In the data rows, the value 128 means zero.
Here are some points, each followed by its number:
[145 158 136 130  80  66 136 138 111 109 125 145 116 158 106] 0
[247 126 142 150  71 146  92  57 157  96  78 181 120 180  93] 1
[131 105 125 101 133 126 119 131 115 133 131 125 105  91 114] 2
[111 165 198 114  95 119 113 116  99  79 115 106 144 130 122] 3
[174 105  94 147 120 150 121 135 134 131 136 103 145 124 121] 4
[120 118 141  93  77  70  70 125 150 123 145 120 159 125 150] 5
[120 148 115 138 143 138 133 101 131 138 154 143 128 120 127] 6
[127 103 131  86 136 161 142 137 127 165 108 148 126  90 107] 7
[160 111  90 137  71 163 181 140 118 132 144 123 164 125 120] 8
[157 148 138 126 127  86 102 105 137 146 131 141 114 139 119] 9
[164 153 127 126  64  61 147 129 112 100 136 149 104 146 111] 10
[149 131 108 142 149 119 105 108 154 132 124 110 109 140 142] 11
[114 139 176 131 128 106  95 116  99 103 136 151 146 115 127] 12
[101 136 202 131 131  99  79 111  91  92 141 152 156 102 118] 13
[145 154 130 140 115 105 127 142 127 126 104 115 110 154 125] 14
[150 133 115 136 146 114  95 105 158 122 122 110 105 142 140] 15
[160 135 119 158 139 145 160 129 126 141 126 141 113 125 109] 16
[ 59  98 145  62 119  85 105 151 128 125 123 115 151 125 153] 17
[ 77 128 149 132 141 120 126 159 128 126 128 103 158 123 141] 18
[ 78 131 122 177 179 132 187 131 122 145 162 168 158 129 154] 19
[129 126 146 141  99 118 114 155 133 108 103 114 163 166 131] 20
[ 65 121 138 132 169 138 182 159 115 145 128 166 133 138 163] 21
[134 129 132 115 116 136 116 129 126 129 123 131 124 122 120] 22
[126 141 130 181 200 205 133 112 165 142 110 160 131 156 157] 23
[185  99 127 111  75 146  86 100 156  93 100 108 145 137 130] 24
[110 108 135 129 147 136 143 152  93 131 111 140 132 115 116] 25
[169 123 125 123 127 119 105 122 127 121 115 114 118 130 122] 26
[ 46 152 131 156 186  47 156 170 104 138 138 113 124 134 152] 27
[124  91 113  94 142 124 116 129 112 139 109 111  85  76 114] 28
[ 96 100  94 120 153 186 161 147 139 160 127 132 117 113 126] 29
[ 75  52  99 104 198  88  93 185 142 135 116  72 104 118 151] 30
[181 125 134 135  92 152  91 103 124 112 131 139 138 127 118] 31
[115 150 162 165 162  68 119 165 105 102 124 114 129 173 148] 32
[ 86 142 127 121 169 123 127 134 123 162 163 124 121 112 143] 33
[ 96 129 105 151 141  87 161 148 130 129 158 129 143 138 152] 34
[255  75  92 194 114 255 184 122 109 138  61 190 127 103  62] 35
[153 148 128 136 110 113 135 137 129 124 117 121 110 155 119] 36
[100 124 138 110 133 118 143 145 115 139 134 143 135 126 127] 37
[ 97 119 112 106 131 115 173 166 107 148 138 114 121 110 123] 38
[149 124 173  78  74 124  63 110 109 133 104 135 137  99 106] 39
[123 104  79 115 143  94 107 111 160 141 165 105 121 111 138] 40
[126  97 114 152 140 107 129 133 129 113 156 125 163 151 148] 41
[132  73  95  80 124 117 113 126 132 122 147  94 143  91 135] 42
[105 135 100 177 112 152 184 115 141 100 147 122 150 142 161] 43
[118 116 114 104 128 131 147 140 133 146 133 120 121 128 135] 44
[226  73  64 118 121  62 112 144 128 143 111 105  84 150 100] 45
[127 177 138 177 133 165 136  98 145 119 135 120 135 139 144] 46
[155 142 122 138 135 140 128 116 144 125 125 117 106 133 123] 47
[136 134  84 127 177 105 109 105 149 152 160 115  97 126 138] 48
[150  60 141 107  99 188  45 112 162  92  89  73 140 121 155] 49
[123 110 111 138 152 151 136 115 144 135 141 139 133 131 149] 50
[151 134 150  71  51  95  86 118 136 111  83 111  79 134 107] 51
[  0 155 127 155 190 107 212 236  84 141 121  78 130 150 125] 52
[118 120 116 111 139 101 148 159 115 142 107 109 116 138 136] 53
[141 109 123 136 137 138 138 130 124 130 133 149 132 141 131] 54
[161 113 119 139  76 153 162 140 130 109 112 159 147 163 126] 55
[107 175 201 131  77 119 107 131  94  70 109  89 153 119 120] 56
[ 77 124 107 100 125  93 215 185  91 172 138 117 119  91 117] 57
[155 113 117 107 100 130 105 115 132 127 139 138 133 125 125] 58
[121 118 105 133 169 189 141 143 148 163 116 136 110 119 116] 59
[ 97 134 110 143 139  96 160 149 132 128 159 130 137 134 142] 60
[119 158 106 145 126 121 183 137 112 144 158 116 123 115 114] 61
[168  41 113  50  85  73  94 138 148 135 113 152 123 138 111] 62
[103 139 119 128 156 123 129 129 127 161 149 125 123 120 137] 63
[211 115 107 112 111 119  92  90 151 132 118 137  82 134 111] 64
[103 157 132 156 180 116 126 111 131 130 141 128 116 128 146] 65
[129 148 134 144 157 139 157 129 112 142 135 153 126 137 127] 66
[ 30 131 210 156 150 104 123 209 117 126 124  45 200 112 168] 67
[176 102  88 120 128 107 115 133 137 131 123 115 111 141 118] 68
[135 121 114 118 121 156 103 118 157 141 122 113 130 116 120] 69
[171 105 129 141 146 156 138 158 125 115  49 110  98 159 114] 70
[100 163 130 142 153  82 130 136 110 124 141 106 110 124 131] 71
[112 164 155 143 109 105 152 136  86 117 127 142 126 135 108] 72
[116 109  85 108 131 132 199 157 115 158 174 127 137  96 122] 73
[148 133 101 143 141 134 140  99 139 115 134 145 113 135 128] 74
[103 173 139 151 190 123 160 164 100 155 119 123  70 135 103] 75
[157 126 118 150 133 134 114 112 149 133 141 140 124 135 125] 76
[ 93 152 111 154 149 110 170 115 128 134 143 116 107 122 128] 77
[184  98  90 121 127 104 116 137 136 133 113 116  97 146 111] 78
[137 128 102 146 145 123 173 115 118 116 139 139 111 128 146] 79
[ 97 126 143 127 137 103 108 149  97 102 120  78 132 118 125] 80
[169  90 118 112 169 140  79 109 143 141 120 116 117 109 132] 81
[154 155 104 179 207 119 132  95 122 142 147 159 103 141 138] 82
[153  83 116 136 125 255 152 125 146 121  66 141 129 106  88] 83
[118 141 107 129 155 118 151 131 126 145 141 135 120 129 130] 84
[107 133 146 119 106 132 101 120 156 125 126 113 160 137 140] 85
[117  81 137  51 123  84  60 139 135 140 107  98 138 114 131] 86
[144 120 112 143  98 103 106 120 155 104 107  92 119 160 141] 87
[143 116 117 105 119 160  96 118 162 141 118 106 137 114 120] 88
[131 175  92 201 176 155 188 123 121 128 121 125  94 150 120] 89
[155 112 127 119  98 134 107 117 140 110 109 117 131 139 133] 90
[118 135 130 126 103 117 120 123 136 103 124 119 138 146 143] 91
[104 122 110 121 138 125 126 124 134 159 164 121 142 108 144] 92
[159 120 145 115  51 187 141 145 128 131 108 135 167 123 116] 93
[143 105 122 107 138 115  97 124 145 125 116 116 121 136 131] 94
[131 136 125 147 138 122 113 120 138 114 129  94 121 139 144] 95
[185 140 104 170 127 144 112  85 151  98 130 144 130 161 140] 96
[166 160 148 134 119  89  84 110 140 142 128 143 111 146 121] 97
[135 150 159 125  90 106  97 102 104  62 138 109 138 130 129] 98
[125  79 143  95  88 164  93 127 135 116  84  99 139 111 128] 99
[186 100 122 107  66 153  89 111 156  89  93 106 137 143 136] 100
[120  96 102 111 139 153 158 141 146 135 123 164 125 133 144] 101
[119 116 124 126 138 108 135 149 136 132 117 115 119 130 127] 102
[156 106 148  95  84 134  90 114 130 125 123 152 156 129 117] 103
[170 118 133 159 133 167 137 110 136 116 122 147 127 136 126] 104
[ 95 127 144 100 129 134 127 162 119 161 119 107 127 102 116] 105
[ 58 170 133 121 165  76 142 137 138 143 147 124 100 131 148] 106
[ 96 143 153 102  99  55 105 155 118 129 137 103 134 125 130] 107
[177 117 122 152 131 195 152 128 121 135 108 151 131 118 101] 108
[ 86 136 149 130 140 103 131 153 105 126 137 112 151 118 127] 109
[ 97 133 121 148 121 130 141 128 126 109 152 107 150 101 143] 110
[154 171 147 148 106 156 135 122 129 109 100 129 122 141 114] 111
[176 149 190 144  62 180  74  95 136  72  58 142 152 167 121] 112
[104 121 109  98 127 134 147 144 136 147 123 109 122 127 144] 113
[175 127 106 198 161 218 160 112 115 109 136 197 134 141 113] 114
[167 218 146 157 132 154  88  44 122 116 139 179  85 132 114] 115
[ 98 135 166 132 136 133 136 112  99  96 152 169 149 124 153] 116
[125 102 127 103 139 127 138 130 125 141 131 151 122 127 124] 117
[162 118 127 129 126 144 128 121 124 134 122 145 122 126 114] 118
[144 117 128 131 146 144 135 144 121 128  91 111 111 141 124] 119
[ 35 231 130 199 255  74 112  81 139 135 161 126  78 121 196] 120
[156 135 114 111 127  65  87 130 153 132 111 103  87 148 132] 121
[160 195 159 157 128 135  98  64 119 115 152 157  93 122 124] 122
[111 122 138 121 138 126 123 142 112 109 102 100 108 122 124] 123
[115 129 113 105 140 125 126 127 138 154 146 132 125 119 126] 124
[125 130 158 142  92 101 118 158 132 103 104 124 161 177 134] 125
[255 110  92 105  88 113  72  69 166 134 108 149  68 135  96] 126
[106  98  87 115 163 100  89 147 166 145 159  83 129 118 154] 127
[ 69  97 118  89 132 109 119 142 127 141 160  93 149  80 136] 128
[126  92 110  73 106  77 117 150 113 149 151 139 140 118 127] 129
[ 51 164 146 153 196 143 207 146  82 160 162 161 126  91 126] 130
[148 148 140  90 103 106  91 132 121 153 109 126  95 123 100] 131
[137 124 105 147 145 133 148 112 133 134 145 144 126 131 132] 132
[ 63  79 141  83 130  90 112 142 108 134 154 128 157  81 139] 133
[123 154 131 154 140 122 160 136 113 127 123 133 102 136 120] 134
[175 159 137 134  74  59 146 127 115  95 120 145 113 156 114] 135
[159 147  76 162 135 176 182 102 133 158 175 138 138 127 120] 136
[178 121 157 137  90 132  88 105 107  93 121 146 145 132 113] 137
[121 132 112 106 139 125 116 132 142 154 144 132 122 113 126] 138
[155 107 144 115 112 153  78 112 150 124  98 124 134 136 131] 139
[ 85 143 186 118 112 150 140 128 108 103 111 152 157 125 135] 140
[ 56 116 114 107 145 180 157 175 143 149 135  90 161 107 152] 141
[117 111 130 129 148 129 149 148  96 133 116 139 124 120 112] 142
[ 57 144 126 190 209 133 178 136 124 146 175 183 162 137 167] 143
[161 137  98 152 161  92 132 131 133 141 121 134  70 133 105] 144
[107 111 123 123 160 150 139 125 111 139 135 145 129 114 139] 145
[156 147 153  70  96 105  86 124 124 161 122 125  81 107  94] 146
[ 34  80  86  87 110 148 127 157 132 161 176  66 196  64 173] 147
[153 128 133 141  78 137 135 116 139 116 157 169 182 160 122] 148
[167 165 135 194 142 130 153 119 127 108  98 140 118 172 118] 149
[ 93 138 140 128 138 121 166 148 109 143 148 158 133 132 128] 150
[ 73 162 108 122 112  69 211 131  97 127 145 144  82 136 119] 151
[145 157 140 150  87 122  94  90 146 101 147 135 161 147 139] 152
[123 143 130 137 128 119 116 122 135 112 125 100 125 137 136] 153
[ 59 186 202 163 177 101 180 162  71 136 112 189 118 161 126] 154
[134  89 132 105 137 118 119 145 112 142 127 131 135 118 118] 155
[116 140 139 124 118 114 145 146 108 133 125 130 120 123 118] 156
[124 155 130 147 143 136 147 114 140 140 150 171 144 153 143] 157
[131 144 135 125 137 108 122 122 117 145 148 147 127 122 126] 158
[152 149 104 148 140 183 168 108 135 144 176 132 141 127 118] 159
[145 144 120 126 126  69  87 123 144 131 105  80  92 153 125] 160
[112 116 108 127 150 178 137 128 152 155 105 131 121 121 128] 161
[137 140 131 125 108  99 130 126 122 117 124 132 120 140 120] 162
[120 150 123  74 153 132 133 100 149 232 209 218 144  68 119] 163
[150 114 138 134 108 185 150 144 135 148 127 183 162 151 121] 164
[ 77 138 117 119 145 130 143 108 120 178 196 165 157  77 129] 165
[141 111 119 109 151 140 137 135 134 130 106 141 107 137 127] 166
[113 137 140 119  96 124  95 125 161 117 130  96 158 142 148] 167
[141 130  97 130 103  97  77 119 164 106 114  61  96 151 134] 168
[112 103  99 125 147 179 158 136 142 177 124 133 126 114 125] 169
[ 83 143 175 113 109 143 111 127 117 115 136  91 157  98 124] 170
[119 125 137 108 124 104 109 131 123 128 124 115 121 111 119] 171
[ 85 115 152  91 132  76  74 131 125 115 131 103 153 120 150] 172
[131 150 110 153 148 136 149 135 115 123 120  89  96  97 106] 173
[135 140 119 125 159 137 135 115 119 133 122 122  97 116 118] 174
[108 193 118 167 149 101 193 141 115 133 133 126  91 145 124] 175
[118 176 138 175 130 106 130 107 117  97 144 119 131 144 141] 176
[146 143 116 167 135 110 142 111 125 105 139 142 141 156 145] 177
[151 115 136 127 117 161 136 138 128 134 129 157 150 133 120] 178
[165 110 133 128 137 156 141 161 128 128  65 104  97 145 115] 179
[167 152 136 144 102 110  95  88 139 101 120 118 121 170 132] 180
[127 132 139 122 125 136 136 124 121 128 119 146 117 129 124] 181
[118 195 195 183 126  91 160 140  60 109 138 187 168 160 112] 182
[200 116 106 116 110 125  92  99 145 135 117 131  93 129 109] 183
[102 151 134 153 136  70  84 102 146 105 158  89 147 125 156] 184
[132 112  81 138 149 156 107  83 158 137 159 116 133  92 133] 185
[ 94 161 180 128 145  77 154 151  81 118 123 135 118 132 100] 186
[138 114 115 124 143 117 113 126 125 144 140 132 134 119 122] 187
[157 111 136 103  87 140  98 116 137 126 122 144 150 131 122] 188
[143 130 143 132 122 153 123 115 129 122 119 137 130 129 125] 189
[124 152 138 146 128 126 160 141 118 125 142 134 141 135 129] 190
[119 126 129  98 115 107 101 131 118 135 117 102 120 105 108] 191
[147 144 152 104 126  93  99 139 131 131 104  91 100 150 128] 192
[ 96 128 130 141 115 138 191 153 130 143 140 169 152 144 131] 193
[ 76 148 174 109 118 139  51  87 157 122 149 101 156  95 153] 194
[134 114 134 121 127 149  97 104 151 119 107 126 139 124 144] 195
[146 136 136  85 107 114 103 123 119 141 121 116 104 111 110] 196
[153 161 140 167  97 138 119 122 115 110 145 120 146 131 113] 197
[130  94  95 107 122  50 112 134 133 117 121 106  90 119 138] 198
[ 99 123 118 113 126 117 164 156 110 150 140 122 126 113 124] 199
[146 108 109 103 125 156 113 120 150 145 137 128 127 107 127] 200
[150 119 117 140 130 174 113  94 167 105 101 124 121 150 140] 201
[ 92 133 149 106 123 105  85 110 131 122 136 124 139 100 138] 202
[119 151 121 129 127 106 169 126 115 127 138 147 105 126 118] 203
[147  83 144  83  86 125 116 164 117 140 114 130 159 117  98] 204
[103 136 125 114 138 140 130 115 126 142 156 153 135 104 129] 205
[110 112 108  91 128 127 150 149 144 143 129 120 121 129 147] 206
[114 148 152 113 125  83 102 128 125 128 137 129 130 125 128] 207
[104  52 110 108 154 123 144 180 124 142 102 124 120 130 146] 208
[114 105 112 134 161 158 158 127 113 131 134 139 128 116 137] 209
[118 117 116 152 119 140 133 110 135 125 180 158 182 104 145] 210
[199 133 151 138 153  79  33  83 153 133 132 127 125 140 138] 211
[170 109 123 122 102  97  84  97 147  92  99 119 120 194 156] 212
[114 124 127 119 130 110 100 119 132 128 138 114 131 111 129] 213
[255  61  43  83  37 116  17   0 194 167 114 165   0 142  28] 214
[124 143 117 160 132  93 140 132 118 132 132 129 132 126 124] 215
[150 103 124 126 122 202 141 121 138 128 101 132 134 125 113] 216
[109 124 111 122 143 128 125 125 137 154 170 129 144 112 145] 217
[159 156 134 176 138 137 146 126 123 115 108 138 119 157 124] 218
[ 98 155 130 162 164  77 133 130 106 135 164 143 134 119 130] 219
[129  66 131  38 132 207 119 145 137 194  74 143 105  88  93] 220
[140 138 106 150 151  99 122 139 127 141 123 117  86 131 107] 221
[118 130 149 144  98 106 116 165 139 104 104 127 155 168 131] 222
New points follow, each followed by the numbers of its three nearest points above by angle, nearest first.
[152 109 142 108 111 161  75 117 148 125  97 125 133 132 126] 139 49 195
[193  77 104 138 149 154 163 127 138 130 128 175 127 144 127] 54 118 35
[ 98 114 141 133 136 112 116 159  96 108 118  80 133 111 127] 80 123 67
[ 53 121 152 102 113  89 140 174  92 101 141  84 151 103 139] 109 18 80
[152 139 117 180 141 160 165 120 126 111 123 149 130 143 121] 114 218 149
[121 156 133 157 136 148 133 113 143 126 131 127 140 142 139] 46 23 157
[174 118 109 156  92 113 143 137 129  97 129 135 140 159 112] 55 135 10
[123 137 134 152 143 174 135 112 116 119 139 145 146 105 119] 114 159 108
[138 140 110 150 141 137 138 118 114 122 122  93 101 107 109] 173 174 89
[151  94 116 127 147 149 146 133 126 136 127 167 131 147 137] 54 101 164
[154 131 129  79  77 140 101 121 130 134 102 117 127 115 122] 22 39 51
[139  90 113 139 125 232 160 123 130 119  79 133 117 109  97] 83 216 108
[109 153  97 143 168 115 137 123 134 161 174 110 118 104 122] 63 33 84
[ 74 133 158 110 120 122 154 154 101 137 131 143 158 117 127] 37 150 109
[140 169 136 178 160 108 128 122 123 147 135 148 114 140 119] 82 149 65
[139 112 131 128 129 136 153 155 112 144 119 145 125 129 115] 142 25 178
[ 91 163  54 156 211 115 148 124 142 191 213  88 105  75 132] 63 33 84
[ 91 137 128 104 125  91 133 128 115 137 168 104 137 103 141] 128 133 92
[ 83 119 153 100 139 166 106 105 155 121 130 141 162 109 163] 194 85 195
[131 139 117 141 135 129 132 130 113 121 125 109 106 121 122] 173 174 221
[163 152 108 204 232 122 136  86 134 141 152 165  87 136 128] 82 132 65
[128 120 117 116 129 115 126 132 131 126 126 124 123 128 132] 198 129 62
[102 117 139 119 146 109 121 156 101 100 112  92 132 114 125] 80 123 109
[ 90 124 136 108 126 104 142 158 115 139 130 142 142 128 126] 37 199 150
[164 112 120 139 119 159 125 115 133 117 128 159 140 140 122] 104 178 118
[115 128 144 116 105 145 130 112  99 105 154 108 142 111 132] 170 98 3
[ 48 126 175 101 143 203  91 100 163 108 127 143 192 103 184] 194 85 140
[133 132 110 126 107 113 129 139 139 126 135 113 124 127 124] 168 87 198
[ 94 142 121 153 148 133 120 121 116 116 165  92 149  91 144] 110 184 147
[126 134 135 137 136 134 128 127 130 132 129 131 130 131 134] 23 46 157
[140 123 106 150  76 109 124 117 160  86 141 123 177 200 156] 91 152 148
[146 129 150 111  67 188 153 144 117 122 110 129 157 129 115] 93 178 55
[125 108  99 153 162 156 139 115 156 135 139 143 130 130 163] 50 23 132
[114 146 163 113 126  76  97 131 119 134 137 136 127 123 130] 207 107 172
[136 144 117 143 135 137 137 119 115 121 124  98 110 115 119] 173 174 89
[ 91  98 125  75 172 114 144 114 149 191 198 221 154 117 165] 163 205 165
[ 89 162 192 101 131  32  78 121 113 132 152 125 120 121 137] 207 107 172
[130 150 146 147 117  91  99 113 128  93 114  99 111 147 131] 153 180 160
[140 100 109 123 130 141 118 130 133 132 128 127 137 118 127] 200 4 42
[170 142 107 129  94 115 111 105 152 118 168 146 131 124 119] 58 76 152
[125 136 109 164 118 152 175 116 138 103 140 126 145 142 145] 43 46 136
[143 134 143 112  52 196 141 139 125 129 108 137 167 135 116] 93 178 55
[108 132 121 138 145 132 124 118 125 124 162  97 139 107 134] 110 92 217
[122 163 143 168 128 162 125 109 143 118 121 109 148 144 143] 46 176 111
[106 139  98 145  90 197 132  60 163  74 104  80 144 127 188] 201 43 195
[119 122 102 122 110  97  94 121 167 114 121  84 115 143 144] 168 87 160
[136 126 136 103  99 152 110 129 129 124 115 123 131 114 118] 22 99 39
[124 134 104 125 103  81  80 107 181 107 109  60  92 155 141] 168 87 160
[143 117 129 116 111 111  93 111 144 104 111 122 124 154 146] 212 90 87
[ 49 147 131 149 172 109 176 191  94 135 134  93 136 129 143] 52 27 109
[118 107 150 103  92 167 131 140 133 130 122 136 166 123 143] 93 99 178
[116 178 136 178 121 169 142  97 141 118 139 110 148 141 138] 46 43 176
[166 116 127 146 120 160 122 115 131 109 125 162 143 145 126] 104 114 1
[119 147 109 173 182 165 144  95 163 138 147 162 126 143 155] 23 50 132
[ 76 111 111 113 145 169 141 156 133 151 131 107 146 104 140] 141 147 29
[118 180 141 179 135 178 133  96 163 117 126 106 146 149 149] 46 23 43
[118 125 108 148 185 111 104 108 146 130 147 113 103 117 145] 48 65 120
[119 114 108  92 116 105 128 130 127 148 155 131 130 112 125] 129 124 138
[177  94 125  96  58 108 111 152 134 138 111 124 141 117  93] 204 62 188
[ 89 121 159  95 132  77  79 135 132 116 141  97 140 118 144] 172 202 213
[117 217 166 232 139 189 138  74 152 109 126  93 141 173 146] 46 176 218
[111 111  87 151 182 163 152 113 159 143 156 140 139 137 165] 50 132 23
[145 112 113  98 102 151 138 135 116 155 150 150 131  87  91] 7 200 2
[123 134 126 127 131 139 120 120 139 127 120 121 119 134 134] 201 15 195
[138 146 118 148 134 150 146 128 107 114 122  88 102  99 116] 173 174 89
[154 162 101 162 189 155 187 131 128 150 118 149  78 160 130] 89 66 16
[170 149 109 171 161 154 165 117 118 144 133 155 105 136 110] 16 89 114
[107 156 169 111 125  58  93 128 125 138 140 134 124 128 122] 207 107 171
[168 151 138 127 114 102  93 108 143 141 125 144 115 138 127] 97 9 211
[ 88 119 149  99 128  93  87 123 133 122 133 105 140 116 147] 172 202 213
[122 156 148 144 137 159 151 135 129 149 111 143 119 123 120] 66 181 75
[ 93 154 130 157 105 135 145  83 155  93 199 163 193 137 156] 210 148 43
[ 85 130 146 112 138 116 158 154 103 150 132 137 125 113 120] 37 199 57
[131 118 106 131 137 145 122 107 153 136 148 123 129 103 129] 185 200 69
[188 109 123 132 120 115  88 116 133 112 108 116 113 141 112] 26 183 64
[114 116 135 150  98 158 192 156 120  87  83 120 132 145 126] 55 43 70
[ 96 147  84 139 190 116 132 113 134 171 187 111 116 100 129] 63 33 48
[106 147 123 143 104 124 129 124 121 120 158 118 157 115 124] 110 210 197
[127 137 145 111 121 143 133 122 119 128 109 165 110 128 116] 181 22 189
[146  76  98 116 114 176 123 133 141 145 142 123 150 104 124] 200 4 88
[ 65 177 181 175 172 129 171 121 108 115 115 221 136 162 146] 154 182 143
[110 129 146 101 126 100 100 142 120 139 113 116 123 108 119] 171 191 86
[117 130 143 122 130 139 112 116 132 128 133 142 133 128 128] 194 13 12
[ 98  91 152 101 137  81 130 140  94 106 108 140 133 142 147] 17 172 133
[137 128 142 136 156 100  77  97 143 121 123 120 125 144 141] 211 15 11
[140 153 158 150 164 159 147 121 120 130 113 176 109 157 135] 66 23 218
[175  91 138  68 112 157  71 104 158 134  66 152 102 134 124] 139 22 188
[100 134 149  99 122 115 115 152 111 151 117 130 120 111 116] 105 171 191
[109 136 101 139 155 122 139 123 128 149 155 114 120 110 128] 63 84 33
[ 52 146 137 144 164 114 176 178 102 133 129  98 119 131 141] 52 27 109
[142 111 133 118 118 110  99 106 138 106 114 121 119 165 141] 212 180 87
[120 141 112 159 116 151 163 117 134 113 141 132 145 143 144] 43 46 136
[142 137 118 142 150 142 149 127 132 136 125 134 108 140 132] 89 16 82
[ 44 118 142  89 121  79 160 206  99 170 151 158 162 114 125] 37 199 150
[164 164 102 205 232 112 135  92 127 138 157 169  95 150 128] 82 65 132
[149 118 116 120 142 173 109  91 142 127 147 125 132  99 153] 185 200 195
[109 142  92 153 255 101  87  85 174 142 163 105  79 125 160] 48 65 120
[123 143 155 135 121 149 158 115 114 121 117 195 136 155 126] 181 157 164
[ 48 147 122 157 174 124 180 180 104 136 132  93 131 136 138] 52 27 130
[115 103 106  80 161 141 131 194 123 207 113 108 109 103 102] 105 220 7
[106 161 174 110 122  50  84 124 117 126 143 125 126 116 125] 207 107 171
[156 110 111 129 119 129 104 103 140 132 153 146 149 131 133] 58 76 31
[146 124 111 161 159 123 136 129 110 126 142 157 122 120 114] 82 132 16
[143  92 102 147  86 141 206 170 116 114 174 154 196 147 128] 8 193 55
[ 57 168 147 134 155  79 143 144  78 152 182 149 130  96 115] 219 130 150
[125 139 159 147  97 113 125 138  88  88 130  96 148 108 114] 56 3 98
[107 110 127 113 164 158 149 131 108 135 126 144 124 117 136] 145 209 29
[125 118 131 122 137 110 133 142 131 139 122 112 124 136 129] 102 53 30
[110 109 144  88 148  77 151 180 105 152 117 124 108 134 130] 53 102 38
[106 128 131 106 115 143 136 137 118 137 121 110 125 110 123] 105 113 141
[ 63  96 115  97 142 181 149 158 133 147 123 100 154 101 132] 141 147 29
[133  88 111 105 144 167 142 140 109 158 143 159 129  86 105] 7 220 169
[151 175 134 187 160 100 124 119 130 144 132 150 110 134 111] 82 149 218
[ 80 138 131 141 118 135 155 130 115  94 160  78 175  88 136] 110 170 147
[150 107 147 108 110 155  69 113 150 117 100 127 141 134 134] 139 195 49
[148 111 113 120 141 123 130 128 145 156 137 158 132 144 132] 54 117 101
[ 87 115 150  72 119 106 108 142 120 134 124 102 132 111 145] 17 172 86
[108 112 124 109 130 102  90 120 139 125 135 109 125  98 127] 213 171 202
[ 79 122 144  85 127 143 120 183 121 168 101  89 119  79 116] 105 141 191
[135 137 113 140 131 137 134 119 115 114 120  98 109 109 112] 173 174 47
[128 132 132 120 120 146 129 106 101  99 141 121 144 104 132] 98 170 116
[128 135 163 112 104 170 164 141 117 124  98 178 124 149 120] 181 164 178
[116 147 119 154 158 132 151 103 120 143 160 160 117 123 133] 6 132 66
[137 105 133 128 129 139 129 134 128 136 128 128 135 119 126] 155 178 7
[146 128 136 135 100 160 165 147 123 121 105 149 144 147 116] 55 164 93
[113 137 131 135 117 135 136 110 133 114 158 150 157 129 144] 210 116 148
[130 123 120 122 134 145 136 126 136 136 118 132 128 123 125] 161 169 59
[118 159 126 180 128 109 158 111  99  85 159 118 148 134 130] 176 177 190
[170 113 108 127 134 142 165 163 133 156 133 131 125 142 118] 16 54 8
[ 46 118 130 133 192 126 195 160  96 147 128 172 132 151 152] 21 150 19
[106 112 112 166 134  86 130 126 140 106 150 117 161 141 144] 41 34 184
[163 100 113 139 137 144 155 128 125 140 130 160 135 151 134] 54 164 114
[134 135 152 134 147  83  58  92 150 107 117 110 124 136 145] 211 15 184
[110 123 123 117 130 111  89 121 131 131 140 108 130 100 125] 213 202 171
[141 134  82 120 107  81  78 112 189 112 128  47 110 151 153] 168 87 160
[125 119 148 109  98 151 141 144 108 128 114 145 140 116 110] 93 204 178
[123 113 119 116 131  98 132 137 126 125 133 118 111 125 142] 198 102 53
[185 122 133 118  90 181  87  72 157 105 122 152 129 127 131] 31 189 1
[104 158 177 106 132  44  90 129 113 136 146 131 128 123 125] 207 107 172
[166 121 132 126 125 121  97 119 135 116 117 119 121 133 119] 26 183 64
[127 130 112 143 120 163 129 103 147 108 129  99 131 129 150] 201 46 43
[  0 163 116 171 200  96 209 209 101 137 135  93 129 131 151] 52 27 60
[127 128 112 123 114  99 106 121 156 116 123  87 112 138 137] 168 87 160
[168 100 122 102  89 128  90 119 131 127 139 144 143 121 124] 58 188 103
[175  88 120  76  77  65  21 106 206 157 152 131 153 147 149] 5 58 94
[135 158 125 148 147 124 111 118 144 104 138  73 119 142 154] 95 153 15
[155  89 136 109 103 156  97 122 159 120 109 102 143 120 130] 49 99 24
[153 116 133 141 117 177 158 132 134 151 120 181 155 144 113] 164 178 108
[113 131 135 144 118  81 140 154 106  96 132 102 133 144 160] 32 80 27
[126 121 112 134 132 145 118 109 140 129 143 123 130 107 123] 185 69 200
[ 60 124 180  95 145 189  92  82 165 116 127 150 176 106 161] 194 85 195
[107 161 168 153 119 126 145 136  99 108 125 142 142 153 127] 182 72 154
[123 116  92 143 167 192 172 144 137 166 105 141 106 123 112] 59 169 29
[104 135 156 142 108  97 175 152  80  94 111 135 134 143 102] 72 186 156
[116 130 184  65 126 170 158 123 109 129  92 197  77 114 110] 181 7 220
[141 130 114 148  91  80  88 108 160  88  93  67 116 189 160] 87 168 212
[130 143 117 136 133 137 141 125 119 127 120 105 112 109 123] 173 174 89
[129 130 109 125 120 103 106 123 152 119 118  91 112 140 139] 168 160 87
[133 129 139 118 123 142 137 124 128 129 118 151 118 125 120] 181 189 118
[116 146 131 133 145 126 136 108 128 133 150 142 121 121 133] 6 65 120
[ 81 118 138 111 112 145 103 105 147 120 162 107 168  99 161] 194 147 85
[107 113 104  87 131 137 165 150 135 154 141 113 126 125 143] 44 206 113
[150 147 136 119 114  86  98 146 119 124  97  92 103 143 133] 192 160 121
[172  86 111  97  81 155 110 125 117 119 125 132 131  94 100] 58 188 22
[103 131 138 100 119 127 137 145 130 138 123 117 127 118 132] 105 113 17
[130  98 105  94 126 150 218 170 102 197 177 188 122  86  95] 73 199 57
[123 134 121 123 119 121 157 126 117 129 133 149 116 121 123] 203 151 150
[ 92 155 106 157 152 134 116 119 130 124 178  76 148  87 150] 110 92 217
[120 112 127 114 135  95 124 152 134 138 116 121 118 140 138] 102 53 30
[176 126 139 149  67 175 191 150 123 114  83 175 162 155 108] 55 164 93
